128 stands for zero in the data rows.
Some points, one per row:
[142 130 138 126 141 124 117 131 124 111 128 121 126 134 126 124 138 124
 132 131 123 137 138 133 125 127 112 129 140 136 123 133 135 119 142 126
 116 135 139 124 126 137 130 127 145 121 151 123]
[ 63 185 115 134 147 134  99  75 127  97 106 109  18 126 110  91 164  79
 150 121 135 141  94  51  97 132 107 119 112  71 167 174 170  84 131 125
 110 140 110 135 108 164  95 136 119 169 171 195]
[ 80 172 109 129 143 138 102  83 127  99 103 114  53 121 114 108 143  78
 153 106 124 130  85  56  98 131 117 116 104 103 154 172 158  98 121 124
 104 127 103 130 121 163 101 125 117 167 161 180]
[106  55 130 221 195 150 200 105 106 110 106 146 146 114 139 129  56 118
 138 150  89 109  94  81 132 112 134  81  70  90 136  85 125 107 112 175
 166  87 143  20 179 126 156 114  71 146  78 165]
[157  90 147 144 121 124 162 178 118 169 142 155 198 143 145 145  97 165
 116 123 125 125 158 180 155 108 152 140 128 154  96  73  77 173 121 136
 160 108 141 129 146  94 161 122 118  99  62  95]
[ 79 167  98 137 150 128 114  75 116  78 109 117  54 131 113 110 145  99
 152 126 112 115  74  77 106 133 116 118 103  81 173 175 157  96 128 128
 107 126 119 123 124 150 100 138 122 166 161 180]
[132 130 115 111  89 128 126 134 132 152 129 142 128 136 121 132 136 130
 122 119 144 113 131 128 120 139 152 139 133 147 113 121 112 144 123 129
 133 110 101 133 112 121 130 127 122 113 108 117]
[134 132 125 111 100 117 109 140 135 145 142 126 145 134 133 137 124 132
 116 122 141 130 133 150 131 131 149 148 151 157 122 127 117 138 127 120
 113 121 120 146 114 127 134 140 133 129 114 104]
[204  82 127 113  77 128 162 195 145 177 146 160 214 142 137 163  96 180
 104 122 128 123 192 211 172 131 158 142 148 178  69  72  84 169 121 149
 169 125 159 140 117  71 145 109 125  76  77  68]
[110 176 101 109 130 132  97  75 138  86 109  92  59 131  97 106 168  81
 132 121 127 113  89  82  95 157 110 124 139 125 145 184 160 108 141 113
  93 148 107 139 114 179 102 111 147 154 206 162]
[152  85 122 135 138 132 162 130 123 133 117 129 147 129 124 131 117 133
 124 131 108 111 136 125 135 130 132 104 118 143 120 115 111 139 127 144
 141 115 138  93 130 123 145 112 108 117 121 117]
[ 48 128 128 194 203 147 137  64 100  89 102 121  74 110 119  92 124  80
 160 150 103 133  78  38 106 123 116  93  76  46 177 152 164  87 125 144
 121 112 119  79 137 162 122 136 100 180 132 207]
[119 164 117 103 126 130 100 117 136  99 118 114  79 129 118 114 138 114
 145 119 134 138 127 108 115 138 120 139 128 115 137 157 138 113 135 113
 103 142 130 148 107 136 106 117 151 139 158 163]
[117 177 109  79 109 135  80 101 153 107 127 104  70 132 104 114 186 106
 120 122 150 130 121 111 102 142 115 128 158 138 133 178 154 119 133 109
  88 147 111 167  99 156  88 128 153 146 211 127]
[128 225 136  49  81 104  28 136 152 115 151  93  68 147 115 130 216 131
 126 109 178 159 146 171 100 129 103 179 184 161 139 192 131 118 147  70
  81 167 105 245  88 143  85 156 203 124 203 103]
[121 100 142 171 162 132 159 140 124 135 124 142 145 130 142 126  87 135
 135 140 110 135 134 123 132 110 123 113 106 105 122  84 132 133 120 153
 150 114 147 103 161 118 148 109  97 129  76 146]
[ 98 190 129  90 104 110  79 112 142 117 138  96  89 122 126 119 183 113
 130 116 154 148 120 117 105 126 116 145 151 131 151 171 149 103 135  96
 106 146 101 182  94 154  99 157 167 150 180 136]
[ 58 208 115 113 154 124  81  51 134  65 103  91  12 126 110 105 169  71
 149 125 127 136  70  63  71 140 110 136 119  90 184 205 197  68 138 112
  66 142  99 156 103 185  81 137 152 181 199 212]
[189 106 139  98  80 110 125 166 150 185 158 133 201 139 141 161 121 173
  94 124 147 142 165 208 154 130 147 149 170 196  90 100 104 170 127 124
 142 143 150 153 113  99 141 127 150  83 104  53]
[135  59 151 181 182 141 183 172 104 165 130 153 191 130 138 137  69 151
 130 142 101 138 145 133 157  97 135 101  86  97 120  57 103 151 111 152
 168 106 151  81 171 106 161 122  93 120  36 118]
[121 130 133 122 136 131 118 123 142 124 140 120 116 136 125 112 142 122
 126 143 130 130 134 114 125 125 123 140 126 120 136 146 136 120 135 119
 117 136 124 130 120 129 125 130 141 129 149 122]
[101 123 120 159 162 147 140 108 117  98 103 130  90 114 117 115 120 109
 153 131 105 125 119  85 118 129 108  99  89  97 136 137 138 100 124 143
 141 122 123 103 142 140 126 123 109 135 134 161]
[164  81 138 134 108 137 170 162 129 146 128 156 178 126 132 149  92 162
 118 122 113 105 153 161 149 130 153 126 122 149  91  95  89 152 115 151
 144 124 159 110 136  84 142 112 112  95  82 111]
[ 66 224  93  95 129 127  55  38 141  63 112  83   0 128  98  96 203  54
 151 108 152 134  63  43  69 154  85 129 133  94 185 227 207  58 145  99
  56 157  90 154  88 196  66 139 157 191 255 200]
[ 89 146 135 132 138 124 103 115 122 117 122 132  97 112 126 121 143 112
 139 128 141 146 110 107 122 130 118 131 124 103 157 140 146 101 129 130
 115 115 113 127 127 143 116 146 126 159 122 150]
[108 167 138 122 138 115 111 118 123 105 131 120 103 129 129 124 133 133
 127 132 129 150 128 123 111 128 117 153 137 122 137 148 154 104 144 124
 110 147 134 141 118 128 111 122 152 133 143 145]
[103  75 112 193 194 158 182  78 102 104 105 122 113 107 129 109  92  94
 148 148  94 101  75  49 121 130 120  72  79  70 144 113 147 102 108 166
 147 105 132  35 151 160 134 110  70 153 125 181]
[115  82 116 164 152 147 169 112 108 126 116 147 126 119 121 123  97 108
 147 130 106 105  99  86 132 125 133  91  93 114 123 106 118 132 117 141
 168  98 113  72 152 142 146 126  80 139  94 141]
[166 192 138  39  33 106  55 178 156 161 160 115 133 130 130 150 204 155
  98 109 183 150 165 215 133 128 132 182 194 193 106 157 100 156 130  63
 121 149 104 238  84 114 115 155 203 109 158  48]
[111 121 116 138 139 149 132 126 124 147 113 142 116 113 120 114 122 118
 138 123 127 121 123  99 128 124 137 104 100 104 127 112 128 125 117 141
 138 110 126 111 127 123 125 127  95 133 115 144]
[151  82 143 152 161 144 165 143 127 146 129 148 164 132 136 127  91 144
 123 143 111 136 154 138 142 126 123 127 117 131 105  81 113 149 120 143
 158 121 142 105 152 104 154  99 108 103 103 116]
[136  77 146 184 173 134 185 137 101 138 132 144 166 121 135 140  78 137
 134 145  97 124 123 120 142 109 134 105 107 112 134  89 123 130 120 162
 163 113 158  67 171 112 151 124 101 123  79 139]
[ 86 106 123 192 194 142 168  95 104  91  95 135  98 124 122 108  92 102
 162 145  95 110  86  65 115 126 132  84  73  74 156 137 145 103 116 169
 139 108 128  59 157 143 128 113  81 155 112 198]
[128  65 128 199 177 132 184 125 115 123 111 149 178 127 136 138  51 134
 129 152  86 130 113 105 136 119 128 112  94 111 125  80 134 119 118 178
 146 104 165  44 153 114 157 113  89 138  65 162]
[117 139 122 130 136 132 124 102 127 101 115 113  93 126 124 112 133 106
 142 131 123 136 108 104 114 134 109 115 124 121 151 153 153 108 129 117
 121 130 127 122 117 147 107 125 124 148 152 152]
[ 76 127 121 159 161 132 124 102 118 115 107 133  87 114 130 112 114  95
 145 125 126 129  95  67 106 125 126 101  89  96 152 132 144  94 118 142
 124 117 118 102 142 160 125 129 102 164 120 174]
[113  92 132 175 182 124 163 108 115 107 114 123 148 122 139 139  87 123
 147 140  96 125 102 103 130 111 129 105  93 106 141 117 143 113 131 148
 125 105 144  77 155 139 139 130 102 147  88 173]
[202  96 152  92  87 123 131 202 140 182 154 145 204 133 139 153 141 168
 106 126 146 130 185 209 160 126 145 146 160 184  79  79  74 187 131 118
 146 132 136 163 130  93 157 126 148  72 102  45]
[141  90 137 147 150 142 158 134 107 122 131 131 150 125 134 139 117 136
 135 128 108 110 118 136 139 126 136 113 103 126 130 118 111 141 116 142
 148 124 144  97 148 118 140 127 117 116 107 114]
[108 141 131 138 143 115 118 111 123 111 127 119 124 135 128 130 110 128
 134 133 125 135 102 120 128 124 131 136 120 125 139 143 143 107 132 130
 109 127 137 126 125 142 124 131 130 147 111 165]
[109  88 133 172 161 137 168 125 111 135 125 142 150 112 150 125  99 125
 143 146 101 131 113  99 137 103 129  96  97  93 152 104 117 135 113 152
 156 111 137  78 154 129 142 135  91 137  97 135]
[ 98 160 122 125 119 115 102  95 133 118 134 122 112 117 128 133 146 116
 124 124 125 132 104 122 117 135 129 134 130 127 154 144 144 114 131 119
 112 124 122 135 111 139 117 142 139 141 139 137]
[158 133 131  99  90 119  99 155 146 152 145 132 168 130 141 148 135 149
  99 118 149 141 152 168 132 130 127 146 157 175 116 113 118 135 129 114
 128 127 123 153 109 119 134 149 146 111 119  98]
[103  86 122 173 173 150 169 110 116 129 112 137 128 126 124 121  95 112
 145 134  98 112 106  78 111 112 132  97  91  94 134 104 122 122 121 147
 140 103 120  76 157 140 151 131  86 146  99 158]
[169  69 134 134 121 139 179 173 116 147 124 155 192 135 138 136  90 163
 127 128 122 113 146 161 160 129 137 113 122 135 101  81  90 161 116 158
 166 121 166 107 145  88 148 108 103  90  80 107]
[129 122 138 127 126 120 126 129 131 132 128 133 131 126 137 129 129 129
 120 115 131 120 123 143 141 129 131 133 137 127 135 123 126 136 121 128
 130 117 122 138 132 137 133 132 119 128 126 121]
[216 114 135  72  38 107 116 197 148 182 162 131 226 148 150 178 145 181
  83 114 154 119 194 243 160 134 159 168 194 228  74 103  74 197 135 104
 147 140 135 185 115  87 146 132 163  68 108  22]
[134  78 135 156 152 133 152 142 113 137 123 146 154 123 138 134 103 135
 139 137 115 120 133 124 131 118 120 112 105 117 129 101 114 129 118 144
 147 117 138  94 150 128 151 137 102 123 103 110]
[168 175 147  66  75 106  79 175 155 158 160 115 153 138 128 136 178 161
 105 130 167 159 187 206 132 116 125 176 180 164 116 118 107 162 138  97
 111 168 119 214  99 117 116 144 186  94 150  56]
[172  67 146 138 119 136 174 175 129 178 146 149 207 117 146 131 107 159
 116 148 128 108 166 170 160 118 150 117 139 135  96  72  79 177 107 145
 174  98 136 108 146 109 162 124 103  91  80  67]
[117 130 127 142 138 136 135 107 120 123 115 132 109 116 124 125 125 115
 133 125 124 127 109  99 125 136 133 112 113 108 139 131 146 116 128 137
 125 126 119 110 129 133 125 135 111 149 122 148]
[105  97 116 167 156 137 175 119 112 128 113 148 128 117 123 109  96 121
 136 111 106 113 119  91 128 115 131 106  91 103 128 101 115 117 121 151
 147 105 128  90 144 122 136 116  85 135  93 156]
[118 100 113 148 142 144 160 112 120 127 122 144 119 120 125 123 108 120
 127 137 122 109 110  95 142 131 139 111 112 107 132 116 135 132 120 142
 138 122 122  87 138 133 129 114  94 140 116 146]
[137 175 120  93  97 118  96 121 141 105 123 112 100 137 114 134 150 130
 120 111 143 139 127 144 126 145 124 149 140 142 125 164 140 118 142 123
 100 158 133 165  99 118 100 124 158 124 161 133]
[ 92 103  94 177 169 148 156  60 115  90  89 126  70 103 113 109 104  84
 150 133 104 105  69  45 118 140 125  74  79  85 155 147 164  90 109 163
 118 104 122  55 146 152 114 112  80 161 131 204]
[166 149 130  75  90 109  99 157 144 146 148 118 140 142 130 138 151 157
 113 121 148 133 152 180 138 137 137 164 167 162 106 136 105 161 135 106
 116 154 136 185 109 110 110 121 168 108 142  89]
[142 137 127  98 109 127 110 135 136 142 134 115 140 133 129 131 153 127
 114 126 147 131 139 155 131 133 140 143 150 139 125 127 117 147 126 123
 123 129 116 156 112 129 124 124 145 116 148  98]
[131  80 117 167 157 140 183 115 109 101 104 140 141 122 124 134  72 134
 132 129  97 106 110 106 140 141 130  95  89 108 124 103 131 125 127 171
 142 111 168  66 143 103 135 108  84 128  88 160]
[128 120 135 156 153 120 154 109 129 120 125 125 154 133 138 132 103 130
 128 142 110 141 122 129 133 126 125 120 126 115 139 121 154 118 124 145
 114 141 148 105 140 131 132 119 131 140 114 148]
[152 130 135 100 100 118 123 140 145 148 141 133 162 136 140 140 119 150
 113 120 136 132 141 160 133 143 136 146 151 176 114 122 129 129 128 134
 118 128 131 145 112 114 128 130 135 110 113 107]
[145 125 120 122 129 139 140 132 119 115 125 127 128 137 120 129 122 139
 123 132 121 111 134 135 124 142 131 130 115 130 121 119 123 138 126 135
 129 129 150 123 128 108 114 115 121 122 133 131]
[127 133 125 126 132 130 121 120 129 126 126 127 103 120 124 115 148 119
 135 131 136 133 132 111 129 132 117 123 128 122 128 129 132 125 128 123
 126 134 121 144 122 136 116 127 134 125 145 128]
[ 88 127 135 163 158 139 132 114 119 131 114 132 107 126 128 117 108 120
 129 143 132 144 114  87 113 117 124 120 106  97 145 128 143 111 129 143
 127 122 122 109 134 138 127 137 106 146 119 152]
[ 86 137 113 150 137 120 139 102 123 116 121 133  98 118 120 128 128  99
 131 125 126 110  96  87 117 132 130 130 109 120 158 133 152 106 128 142
 120 117 113 103 134 154 124 137 111 153 117 172]
12 more points follow, each with its number after it:
[105 151 121 125 126 132 112 105 125 105 118 113 107 132 116 113 136 112
 131 132 124 130 117 112 126 131 125 139 126 117 132 149 143 105 120 119
 108 129 121 135 121 136 111 127 144 145 156 155] 0
[203  73 144 106  90 137 156 194 145 179 148 147 222 141 130 155 101 179
 107 130 131 126 206 200 158 132 144 136 163 186  61  62  65 180 117 134
 166 121 152 139 137  81 156 105 135  56  89  49] 1
[120 117 144 157 155 132 142 136 116 128 127 135 133 133 133 131 123 117
 136 135 116 129 123 113 133 107 117 126 113 117 127 116 122 126 128 133
 145 115 128 105 146 134 140 131 110 125 117 127] 2
[103 145 126 132 141 140 119 108 122  98 123 120  92 140 122 110 145 109
 141 137 114 123 116  94 112 132 122 129 114 105 149 154 150 116 136 117
 110 131 120 135 129 146 109 130 144 149 160 152] 3
[ 93 130 112 186 172 132 155  60 118  75 103 123  86 120 129 119  89  95
 142 137  93 137  67  60 111 138 115 102  91  98 174 155 185  72 139 162
 102 117 143  61 136 156 117 117  98 178 133 219] 4
[139 144 114 102  98 129 112 123 136 118 135 116 108 128 125 129 155 124
 115 109 142 125 122 137 119 138 126 139 146 143 123 157 126 127 128 111
 118 137 123 152 106 134 117 128 145 128 159 126] 5
[162 164 147  74  88 103  81 143 154 140 159 104 148 151 138 147 162 145
 108 135 153 150 146 176 121 126 125 156 176 157 119 142 147 137 139 113
  97 162 137 186 110 130 122 134 175 124 153  84] 6
[140 112 130 142 133 123 142 139 126 145 138 135 144 119 141 128 113 150
 131 131 122 122 140 131 143 136 122 122 120 128 124 115 111 134 125 139
 150 122 145 117 139 107 133 133 110 129 101 118] 7
[ 87 151  99 131 137 121 125  91 127  93 119 126  89 126 115 119 133 105
 133 123 126 113  88  94 112 137 137 123 105 112 152 158 154 110 128 134
 114 120 107 112 119 154 117 132 114 164 144 177] 8
[ 86 103 109 192 181 153 165  80 109 107 107 131 103 114 130 105 103  89
 147 146  96 109  84  52 126 129 130  95  93  71 147 121 152 105 119 162
 139 108 120  52 148 153 137 114  76 160 107 184] 9
[ 76 141 117 159 173 131 142  74 111  77  99 123  73 121 119 108 106 103
 155 132 101 130  89  59 109 136 115 106  81  73 163 147 159  82 122 150
 117 120 134 100 139 144 105 117 108 164 129 210] 10
[144 200 127  60  76  93  63 143 147 124 151 113 109 151 128 129 179 148
 115 122 173 153 149 174 124 135 119 167 173 144 128 162 141 133 140  97
  96 166 122 218 100 127 107 138 191 123 173  95] 11
Which two of these numbered points are nearest to each point below, ignoring the 2 directions in which the first points spread most? Their numbers follow each, nearest first.
[124 117 118 150 134 119 140 105 122 114 116 129 130 129 126 127  98 117
 123 128 109 129  97 111 128 137 119 121 110 128 136 137 148 108 139 149
 117 117 136  83 130 131 139 114 109 141 114 155] > 4 5
[125 180 141  93 110 105  81 132 141 118 144 111 129 124 136 134 166 141
 123 128 155 147 137 161 130 127 112 158 155 128 135 153 140 124 138 101
 108 153 124 177 108 126 111 137 173 130 148 115] > 11 10
[173 100 132 115 102 124 132 177 140 176 151 149 188 129 141 153 129 166
 110 134 134 125 172 181 154 120 151 140 160 161  95  88 103 165 129 127
 155 115 134 149 127  98 151 130 121  90  94  74] > 9 7
[157 169 120  76 101 134  79 119 161 112 130  90  92 140 119 125 182 116
 122 122 143 129 137 143 105 153 117 141 168 149 117 159 146 134 128  96
  96 166 106 183 102 160 104 113 173 114 214 102] > 1 5
[123  96 126 157 162 145 163 112 111 129 122 127 136 112 132 120 113 117
 133 147 115 115 108  99 132 138 134 109 114 113 131 113 130 128 126 146
 151 113 125  79 144 144 131 117  97 136 124 135] > 9 5
[ 85  76 121 202 202 152 183  86  91 104 101 129 105 114 121 104  90  94
 155 146  81 105  81  44 126 126 120  81  79  61 151 119 144 120 109 163
 158 100 123  37 162 148 140 114  71 154 107 173] > 9 3
[133 123 115 134 125 137 136 110 121 115 110 131 120 115 121 126 129 121
 130 115 122 117 118 114 120 134 124 114 125 132 135 137 134 123 124 133
 140 119 129 113 124 133 124 123 118 121 135 135] > 5 9
[188  62 134 140 112 128 169 182 133 190 151 168 217 122 139 147  86 179
 104 130 130 127 176 180 169 116 148 122 135 161  79  64  81 170 105 154
 179 110 156 119 149  82 151 127 101  88  59  69] > 7 9
[146  83 140 164 160 125 178 143 114 135 121 141 181 126 139 137  75 157
 132 134  98 126 142 135 147 120 132 108  98 127 116  90 117 137 114 155
 144 117 159  96 153 104 152 114 110 113  71 136] > 10 11
[119 156 145 115 120 117 103 134 137 137 135 112 122 132 130 123 151 127
 126 128 138 150 132 143 125 108 117 152 143 128 133 139 128 116 134 106
 121 140 111 156 122 132 121 145 150 133 141 110] > 2 0
[177  90 146 121 121 138 157 173 134 160 140 138 194 130 137 135 108 161
 126 138 120 140 177 169 145 118 128 123 150 156  86  84 105 151 124 136
 149 140 147 132 144 107 156 116 128  90 103  84] > 1 3
[158  98 142 144 118 125 147 164 131 146 130 136 179 130 131 140  99 150
 117 130 117 119 149 164 150 127 146 134 129 152  98  97  95 155 122 141
 145 124 141 119 145  91 145 119 125 101  97 103] > 0 3
[136 111 154 151 155 114 143 148 118 131 136 135 172 132 145 136 106 150
 135 135 114 138 140 149 138 108 127 141 122 102 132 112 114 153 138 131
 132 138 158 121 145 107 156 133 135 108  98 125] > 11 2
[142 166 144  88 105 117  86 149 144 128 140 107 112 146 129 124 174 136
 123 126 157 144 157 154 121 131 113 150 165 136 127 154 126 148 128 104
 107 154 132 191 113 127 101 126 172 115 176  95] > 3 11
[ 79 146 134 143 168 121 123  96 108  99 123 114  89 120 127 121 128 112
 148 147 111 144  98  95 117 113 117 121 100  79 165 153 148 108 141 125
 120 119 132 117 152 147 121 136 137 159 139 183] > 11 2
[ 92 156 134 126 132 119 115 123 123 107 114 126  93 130 118 118 128 123
 135 123 135 136 114 104 124 128 112 137 110 108 143 148 138 108 135 120
 109 139 137 144 121 118 114 123 138 141 131 170] > 10 11
[127  84 140 163 148 123 177 150 116 133 133 150 171 125 133 132  83 158
 127 126 109 125 148 134 151 118 142 118  90 115 117  91  97 144 132 152
 152 118 150  90 148  90 147 116  98 110  69 135] > 10 7
[150 104 124 131 111 121 136 154 129 159 133 151 158 126 138 138 115 145
 124 119 138 132 151 143 139 130 136 127 129 142 111 101 107 138 123 126
 154 122 134 134 119  95 126 125 108 108 103 107] > 7 5
[155  98 137 130 120 125 156 186 121 157 133 162 181 138 137 146  88 175
 116 123 124 127 164 175 168 122 142 131 122 135  98  78 100 156 127 147
 159 129 164 135 138  80 141 112 120  97  45 111] > 10 11
[ 75 177 123 117 169 130  96  74 116  67 112  93  34 132 115 100 165  79
 151 132 127 140  75  73 102 131  88 124 120  76 180 199 169  80 144 110
  86 152 113 138 120 168  92 130 158 171 207 190] > 3 11
[108 107 132 169 181 137 163  98 110 109 112 126 113 126 128 116 112 111
 139 144 110 123 106  91 117 121 118 117 104  80 148 129 148 113 127 151
 126 124 143  86 158 148 137 114 109 141 136 162] > 3 11
[150  62 130 187 148 133 192 123 122 126 121 155 178 122 138 136  56 144
 116 138 102 105 123 122 149 127 145 104  98 140 105  76 121 127 130 175
 156 104 156  54 149 107 161 109  78 125  73 147] > 4 5
[144  32 122 208 175 158 220 131  96 131 106 158 190 120 132 138  53 129
 135 135  81  92 120 111 151 121 149  87  76 115 109  75 107 136 117 190
 178  99 169  30 175  99 162 107  57 117  50 141] > 5 0
[113 200  99  70  88 126  56  94 152 108 114  97  56 123 110 120 193  88
 132 114 162 136 106  95  99 151 122 149 156 138 147 186 157 103 126  94
  82 152  84 181  82 176  92 134 154 150 205 127] > 9 5
[107 130 125 147 142 126 133 115 125 112 117 134 129 135 126 125 115 117
 128 137 116 118 111 107 114 129 129 131 118 125 137 132 152 112 132 127
 119 130 125 103 126 130 132 122 122 143 122 151] > 0 8
[123 152 119 119 126 125 115 103 129 117 123 125  88 135 133 116 140 109
 139 130 130 130 115  96 120 138 130 123 132 104 131 148 155 115 133 128
 111 127 118 129 122 145 110 117 123 138 163 144] > 9 5
Now 12 new points, numbered from 0 again:
[139  84 131 161 150 139 179 138 114 143 120 138 160 113 129 125  92 138
 133 138 110 118 129 119 145 119 140 104 109 121 114 100 105 136 119 153
 151 113 142  82 149 109 147 108  90 117  87 125] 0
[112 202 124  73  87 102  61 123 146 128 135 108  86 123 119 132 182 122
 125 112 172 140 128 140 113 129 120 152 164 140 148 174 135 119 136  84
  93 146 104 203  94 146 108 154 171 143 175 110] 1
[ 84 128 116 163 167 146 138  84 113  98 104 114  81 119 125 103 131  99
 149 137 114 117  85  67 112 134 114  96 105  79 158 161 155 101 133 145
 124 129 114  96 136 158 122 132 109 149 152 169] 2
[157 108 138 122 109 107 138 155 136 160 133 133 185 134 146 158 109 153
 109 127 126 131 153 174 145 122 145 144 142 157 111 100 108 149 125 129
 135 127 148 144 128 108 142 135 129 110  87 109] 3
[205 139 144  50  49 125  93 194 158 171 153 131 176 145 130 152 176 156
 106 112 167 140 201 215 147 129 134 165 188 204  71 112  87 189 140  79
 134 160 124 213 106 104 130 131 173  72 148  25] 4
[177  29 150 174 136 128 201 209 104 176 147 176 253 141 145 150  51 194
 117 132 108 121 180 190 181 103 164 127 102 146  81  38  53 182 117 164
 194  95 168  80 163  59 185 123  81  93   0  81] 5
[106 137 121 147 166 137 138  95 115  77 102 123  83 128 112 108 106 112
 151 129 100 129 118  91 111 140 111 113  98  96 141 150 161 102 127 149
 114 137 135 105 141 137 112 103 122 141 142 186] 6
[122  55 116 211 178 152 205 105 110 121 101 154 168 124 125 133  31 124
 134 140  72 105  97  81 135 131 140  82  72 116 115  84 135 116 110 190
 164  92 152  14 167 112 157 106  46 139  48 182] 7
[153 105 134 112 115 132 136 144 143 158 141 133 154 120 127 136 142 138
 116 131 134 123 150 150 137 126 132 135 153 150  98 107 117 150 129 134
 143 132 121 134 123 121 133 122 122  96 126  79] 8
[108  75 136 193 181 148 196 131 103 130 116 163 156 121 137 123  62 136
 147 142  90 119 118  98 142 109 134  95  82 100 130  80 123 126 114 174
 160  92 148  55 165 114 160 115  70 125  53 163] 9
[129  81 135 164 165 133 163 151 119 129 129 140 156 127 136 113  86 142
 131 138 102 117 126 132 149 133 130 106 107 103 128  94 117 136 121 150
 153 117 151  90 156 113 145 122 111 117  97 123] 10
[131 151 134 110 124 120 113 132 139 112 133 114 113 141 134 125 161 127
 121 131 132 133 145 138 126 134 114 143 148 116 140 146 137 132 139 117
 116 149 128 163 128 145 116 135 158 129 166 114] 11
The same question for these:
[168 120 135 105 103 148 118 153 134 152 136 130 151 123 128 141 154 133
 117 121 134 115 156 156 136 127 128 130 153 159 111 115  99 147 124 107
 140 129 125 153 134 120 137 136 142  98 144  80] > 4 2
[ 99 121 135 162 167 125 139 122 107 112 116 136 129 124 126 131 103 127
 144 130 106 123  99 108 132 103 132 118  93 107 154 114 124 116 119 139
 132 112 142  99 145 126 134 128 113 150  93 155] > 5 9
[164 128 140 100  96 125 117 159 131 147 152 122 161 126 134 145 153 149
 111 136 136 126 152 179 133 119 135 142 157 154 110 132  99 160 140 107
 132 140 133 157 124 111 130 141 160  98 139  74] > 2 0
[153  42 145 190 157 136 205 167 113 156 127 181 219 122 139 138  49 171
 125 135  96 116 152 148 170 105 154 111  92 117 102  50  92 156 119 174
 183 102 163  53 166  78 169 110  77  92  23 122] > 9 5
[132 143 137 111 129 117 113 131 128 113 123 113 123 132 128 124 132 129
 131 134 131 139 135 139 128 126 118 141 137 136 137 142 128 118 127 111
 112 138 133 148 133 128 130 136 162 123 148 120] > 10 11
[143  83 126 153 149 135 167 141 116 144 133 133 160 127 130 128 100 137
 127 142 106 120 134 128 140 128 137 107 113 112 110  98 115 133 116 160
 146 115 150  85 142 120 138 102  96 109  86 132] > 0 2
[162  95 140 131 131 137 166 153 126 129 111 134 161 139 121 122  98 153
 132 141 116 129 159 150 142 136 122 137 120 151  96 101 113 141 131 148
 145 130 167 115 138  91 136 103 119  96 104 125] > 6 0
[ 96 181 127 100 130 110  76  95 133  86 121  95  64 137 123 107 165 105
 129 119 132 145 118 120  96 136 101 150 138 104 154 184 167  95 144 105
  86 158 123 161 104 152  93 133 176 156 185 167] > 10 11
[152 165 139  68  71 118  74 149 154 156 159 108 133 135 126 137 181 145
 115 120 168 143 158 178 126 130 120 156 181 168 111 147 119 149 141  86
 112 157 116 199 103 126 118 157 186 107 164  70] > 2 1
[100 156 116 131 132 132 109  96 112  88 106 116  69 116 110 111 127 106
 147 116 128 122 113  95 106 139 111 135 109 110 143 164 152  96 142 127
 106 141 134 142 116 140 110 117 134 155 161 174] > 6 0
[111 172 124  98 128 106  76 106 142 104 134 100  72 137 125 114 181 109
 128 137 137 144 123 113 103 133 101 142 157 116 151 176 166 116 143 108
  84 165 112 172 110 164  99 136 169 148 208 131] > 11 10
[ 89  94 111 181 173 137 164  95 109 112 108 134 106 115 124 106  95 106
 150 128 108 126  93  69 125 131 121  81  77  76 148 115 141 100 113 154
 149 102 128  65 149 133 130 113  78 155 108 190] > 0 9
[131 214 132  43  56 106  36 143 156 135 159  99  91 132 126 135 213 128
 114 112 177 158 151 173 113 119 122 172 186 174 137 166 133 126 147  67
  90 160 101 233  88 133 102 161 202 136 180  90] > 1 9
[ 75 151 102 147 152 133 118  62 130  82 104 114  58 119 116 110 129  78
 143 131 120 115  80  55 100 145 112 105 103 106 157 174 183  74 139 133
  94 127 113  91 121 173 107 122 109 173 167 200] > 7 0
[107 154 115 124 139 126 108  90 134  88 117 113  79 132 123 113 134 111
 138 142 131 132 109 101 115 146 115 123 126 119 141 165 173  96 122 141
 103 139 128 137 106 147 102 117 139 142 161 164] > 6 0
[ 90  83 137 211 194 140 172 110  98 118 111 160 133 109 130 119  80 115
 149 129  94 128 100  81 129  96 123  90  76  78 152  95 127  99 110 161
 164  85 142  56 164 120 139 138  75 149  53 183] > 5 9
[109 130 126 133 149 130 123 115 128 121 124 114 106 127 126 115 147 107
 141 145 118 126 110 106 117 130 120 118 125  93 137 142 129 129 129 132
 127 129 114 121 137 147 119 117 135 133 154 132] > 2 11
[ 73 126 119 180 183 139 151 105 113 100 112 134  87 122 120 108 114 104
 152 130 119 132 113  62 115 117 108 109  85  75 153 128 137  90 128 128
 133 108 121  96 143 135 128 129 102 155 113 181] > 5 9
[116  75 132 179 169 136 178  98 112 113 118 140 151 117 140 133  82 119
 141 141 101 123 101 100 139 119 139 105 101 118 143 112 137 117 125 155
 137 106 151  67 161 129 150 132  95 146  89 153] > 3 0
[121 109 132 140 147 129 147 133 110 129 130 133 141 116 133 136 120 131
 137 122 128 125 121 130 127 115 123 123 118 125 141 117 122 130 130 129
 138 121 131 119 142 125 141 135 124 131 114 132] > 1 9
[134 142 143 123 132 123 111 126 136 133 136 118 127 122 135 126 136 135
 125 143 136 149 129 145 129 123 121 147 140 129 129 133 149 131 139 134
 110 141 144 143 116 124 126 130 154 135 145 120] > 10 11
[ 80 147 100 155 155 139 137  59 116  70  99 115  62 117 118 112 115  87
 149 126 104 102  67  63 100 156 115 108  96  81 156 168 177  77 131 150
 103 125 133  81 131 153  97 116 107 165 150 221] > 7 6
[177 194 136  15  36 115  45 173 167 169 171  97 127 144 129 143 222 145
  98 114 195 148 194 203 130 142 116 185 215 198  93 158 115 162 153  54
 100 169  90 255  79 134 116 150 214 100 196  38] > 4 8
[163 193 130  48  55 103  60 142 165 140 155 105 122 149 122 139 182 138
  99 107 178 140 152 173 114 150 130 171 188 199 116 157 136 126 142  91
  92 154 118 213  75 133 107 127 181 125 167  91] > 7 3
[ 75  63 122 230 207 153 207  88  83  94  90 155 124 110 133 114  43 102
 150 142  77 111  80  50 132 112 121  74  47  58 152 102 136  93 112 187
 161  99 149  15 194 132 158 117  49 159  64 217] > 9 3
[ 90 164 127 142 153 121 112  73 131  89 116 111  80 134 126 116 115 101
 140 139 120 134  90  85 103 148 120 132 113 104 160 166 184  92 130 135
  99 133 124 114 127 163 115 123 131 170 154 190] > 3 9
